arr = [ 847  835 -386  536  599 -318  381  944  960 -666  534  394 -284  893]
arr[0]: 847
arr[6]: 381
arr[11]: 394
arr[3]: 536
arr[8]: 960

data =
array([[5, 2, 5, 4, 3, 1, 5, 3],
       [2, 6, 2, 5, 3, 0, 1, 5],
       [2, 4, 3, 4, 3, 5, 6, 3],
       [5, 3, 6, 4, 4, 0, 5, 3],
       [6, 3, 7, 3, 4, 1, 5, 4]])
data[0,0]: 5
data[:, 3]: [4, 5, 4, 4, 3]
data[:, 2]: [5, 2, 3, 6, 7]
data[4,1]: 3
data[:, 0]: [5, 2, 2, 5, 6]
data[4,2]: 7
data[4]: [6, 3, 7, 3, 4, 1, 5, 4]
data[2,2]: 3
data[4,4]: 4
data[2]: [2, 4, 3, 4, 3, 5, 6, 3]
data[3,5]: 0
data[3,2]: 6
data[3,7]: 3
data[1,5]: 0
data[0,3]: 4
data[2,1]: 4
data[3]: [5, 3, 6, 4, 4, 0, 5, 3]
data[:, 1]: [2, 6, 4, 3, 3]
data[2,0]: 2

X =
[[-19 -10  15 -13 -11   0   9  12  -2 -24  -3 -12]
 [-20 -13  12 -14  -8   6   8   8   2 -14   4  -7]
 [-18 -10   8 -14  -4   7   4   3   2  -4  11  -6]
 [  0 -14   0  -1   1   0   7  -2  18   8  -7  28]
 [ -1  10  -2   0   2 -15   2   1 -12  -1  -5  -1]
 [ -1   1   1  22  17  -5  -1   5 -15   1 -25   3]
 [  3 -17   1  -9  -9  14   5   0  25   5   7  10]
 [-18 -22   8  -5   7  29   2   1   3   8   0   2]
 [-13  -1   1 -10   6   5   0  -4  -5  10  14  -3]
 [-16  -3  12 -11 -10  -7   8  11  -6 -23  -2 -13]
 [-17   8   5 -12  -1 -15   5   5 -17  -9   6 -12]
 [ -4  -6   9  13   3  -4   5  10  -6 -17 -25  -1]
 [-11  10   4 -10  -4 -18   5   6 -15 -11   3 -12]
 [ 26  11 -12  12   8   0  -8  -8  -2  28  -1   6]
 [  4  11  -4   4   4 -14   1   0 -11   3  -6   1]
 [  2 -11  -1   6  11  11  -1  -4   6  20  -7  20]]
X[0][-12]: -19
X[-3][-11]: 11
X[-14][9]: -4
X[10][11]: -12
X[-7]: [-16, -3, 12, -11, -10, -7, 8, 11, -6, -23, -2, -13]
X[:, -6]: [9, 8, 4, 7, 2, -1, 5, 2, 0, 8, 5, 5, 5, -8, 1, -1]
X[-12][4]: 2
X[-12]: [-1, 10, -2, 0, 2, -15, 2, 1, -12, -1, -5, -1]
X[-1][2]: -1
X[-11][-9]: 22
X[9][-10]: 12
X[12][-11]: 10
X[2]: [-18, -10, 8, -14, -4, 7, 4, 3, 2, -4, 11, -6]
X[:, -5]: [12, 8, 3, -2, 1, 5, 0, 1, -4, 11, 5, 10, 6, -8, 0, -4]
X[-1][-1]: 20
X[-3][0]: 26
X[9][11]: -13
X[14][11]: 1
X[-5][-1]: -1
X[8][-5]: -4
X[7][-1]: 2
X[2][10]: 11
X[:, 1]: [-10, -13, -10, -14, 10, 1, -17, -22, -1, -3, 8, -6, 10, 11, 11, -11]
X[-5][10]: -25
X[13][-4]: -2
X[:, -3]: [-24, -14, -4, 8, -1, 1, 5, 8, 10, -23, -9, -17, -11, 28, 3, 20]
X[-10][7]: 0
X[6]: [3, -17, 1, -9, -9, 14, 5, 0, 25, 5, 7, 10]
X[4][-6]: 2
X[7][-11]: -22
X[2][7]: 3
X[9][-12]: -16
X[-8][4]: 6
X[12][-6]: 5
X[-9][10]: 0
X[-2][-2]: -6

x =
array([[-32,   2,   9, -38, -49, -39, -39, -40],
       [-40, -38,  -7,  23,  49, -37, -38, -39]])
x[0,0] => -32
x[1,-3] => -37
x[0,4] => -49
x[-2] => [-32, 2, 9, -38, -49, -39, -39, -40]
x[-1,-8] => -40
x[-2,-6] => 9
x[-2,5] => -39
x[:, 4] => [-49, 49]
x[:, -3] => [-39, -37]

grid =
[[  4   7   6  -7]
 [  4   7   1 -20]
 [  4   7   0 -20]
 [  8 -20  24 -20]
 [  4   7   6 -20]
 [  4   7   6 -20]
 [  4   7   6 -16]
 [  4   7   6 -20]
 [  4   5   6 -20]
 [  4   0   6 -20]
 [  4   7   6 -20]
 [  4 -31   6  31]
 [ -9   7   0  -7]
 [-26   7   6 -30]]
Indices start at 0.
row 0 col 0: 4
row 0 col 1: 7
row 3 col 2: 24
row 4 col 3: -20
row 10 col 1: 7
row 6 col 0: 4
row 8 col 2: 6
row 13 col 1: 7
row 0 col 2: 6
row 9 col 0: 4
row 1 col 1: 7
row 8 col 0: 4
row 11 col 1: -31
row 5 col 0: 4
row 5 col 3: -20
row 11 col 3: 31
row 6 col 1: 7
row 11 col 2: 6
row 1 col 0: 4
row 6 col 2: 6
row 9 col 3: -20
row 10 col 0: 4
row 2 col 0: 4
row 10 col 2: 6
row 8 col 3: -20

M =
1	15	1	10	-16	19	-22	-8	-28	11	-3	-9	-21
1	-21	-3	-21	-11	1	21	12	14	-26	-20	4	2
2	-7	9	20	6	-17	-3	21	-9	7	-30	22	7
-29	-1	-18	-3	-22	21	-11	18	-14	-1	1	-22	-21
2	8	5	13	2	-8	-5	27	-10	13	28	2	27
2	-23	9	7	-15	-23	19	-3	10	0	-8	24	19
30	-18	2	-9	15	-4	7	14	4	-12	-34	22	-15
-2	-1	0	-25	32	12	2	6	2	-6	26	12	-13
30	23	31	-25	-9	-13	2	-7	-1	0	11	-20	1
2	-21	-17	-6	-1	2	10	-33	19	3	9	5	-22
-2	2	4	5	7	-3	11	-17	10	-2	32	10	34
M[0, -13]: 1
M[8, 12]: 1
M[5, 6]: 19
M[0]: [1, 15, 1, 10, -16, 19, -22, -8, -28, 11, -3, -9, -21]
M[-2, -7]: 10
M[:, -3]: [-3, -20, -30, 1, 28, -8, -34, 26, 11, 9, 32]
M[-8, 8]: -14
M[10, -4]: -2
M[7, -7]: 2
M[6, -3]: -34
M[-1, -3]: 32
M[-10, -5]: 14
M[-8, -10]: -3
M[-5]: [30, -18, 2, -9, 15, -4, 7, 14, 4, -12, -34, 22, -15]
M[6, 7]: 14
M[-6]: [2, -23, 9, 7, -15, -23, 19, -3, 10, 0, -8, 24, 19]
M[-6, -13]: 2
M[9, 0]: 2
M[-4, 9]: -6
M[-11, 3]: 10
M[:, 2]: [1, -3, 9, -18, 5, 9, 2, 0, 31, -17, 4]
M[-1, 3]: 5
M[-8, 10]: 1
M[-2]: [2, -21, -17, -6, -1, 2, 10, -33, 19, 3, 9, 5, -22]
M[:, -12]: [15, -21, -7, -1, 8, -23, -18, -1, 23, -21, 2]
M[-2, 1]: -21
M[5, 1]: -23
M[:, 7]: [-8, 12, 21, 18, 27, -3, 14, 6, -7, -33, -17]
M[1]: [1, -21, -3, -21, -11, 1, 21, 12, 14, -26, -20, 4, 2]
M[7, 5]: 12
M[-7, 8]: -10
M[-7, -4]: 13

B =
[[ 31 -14 -12 -13 -27 -37  11 -15]
 [-25  34  11 -20   1  16 -41  12]]
Indices start at 0.
row 0 col 0 -> 31
row 0 col 2 -> -12
row 1 col 6 -> -41
row 1 col 5 -> 16
row 0 col 4 -> -27
row 1 col 4 -> 1
row 0 col 7 -> -15

a =
[[4773 4740 6198 5844 4694 6130 4952 6071 4815 7562]
 [7035 7004 3977 6092 7119 4095 5646 4057 6785 5815]
 [4587 4620 5401 6564 4542 5430 7550 5294 5006 5277]
 [5942 5844 5460 4485 5818 5398 4377 5371 5948 8206]
 [6563 6609 4215 6879 6723 4348 6460 4382 6380 4823]
 [5778 5816 5230 6365 5838 5279 6533 5305 5874 5255]
 [8177 8067 3247 4425 8211 3339 4155 3382 7738 7502]
 [6114 6098 6479 4959 6096 6412 4950 6570 6211 6560]
 [7742 7698 4276 2968 7668 4301 6870 4494 8276 5507]
 [7092 7153 6190 4187 7126 6178 7388 6520 7726 3791]
 [4779 4843 6216 6754 4815 6207 6555 6234 4980 5408]]
Rows and columns are counted from 0.
(0, 0)	4773
(10, 3)	6754
(2, 8)	5006
(3, 4)	5818
(1, 9)	5815
(9, 6)	7388
(2, 7)	5294
(1, 3)	6092
(1, 1)	7004
(3, 0)	5942
(4, 0)	6563
(0, 5)	6130
(6, 1)	8067
(1, 8)	6785
(3, 1)	5844
(5, 1)	5816
(3, 3)	4485
(6, 0)	8177
(8, 6)	6870
(8, 8)	8276
(8, 3)	2968
(8, 4)	7668
(0, 7)	6071
(2, 4)	4542
(6, 4)	8211
(7, 7)	6570
(4, 9)	4823
(5, 4)	5838
(2, 0)	4587
(10, 5)	6207
(10, 1)	4843
(5, 6)	6533
(3, 5)	5398
(6, 6)	4155
(7, 1)	6098
(5, 2)	5230
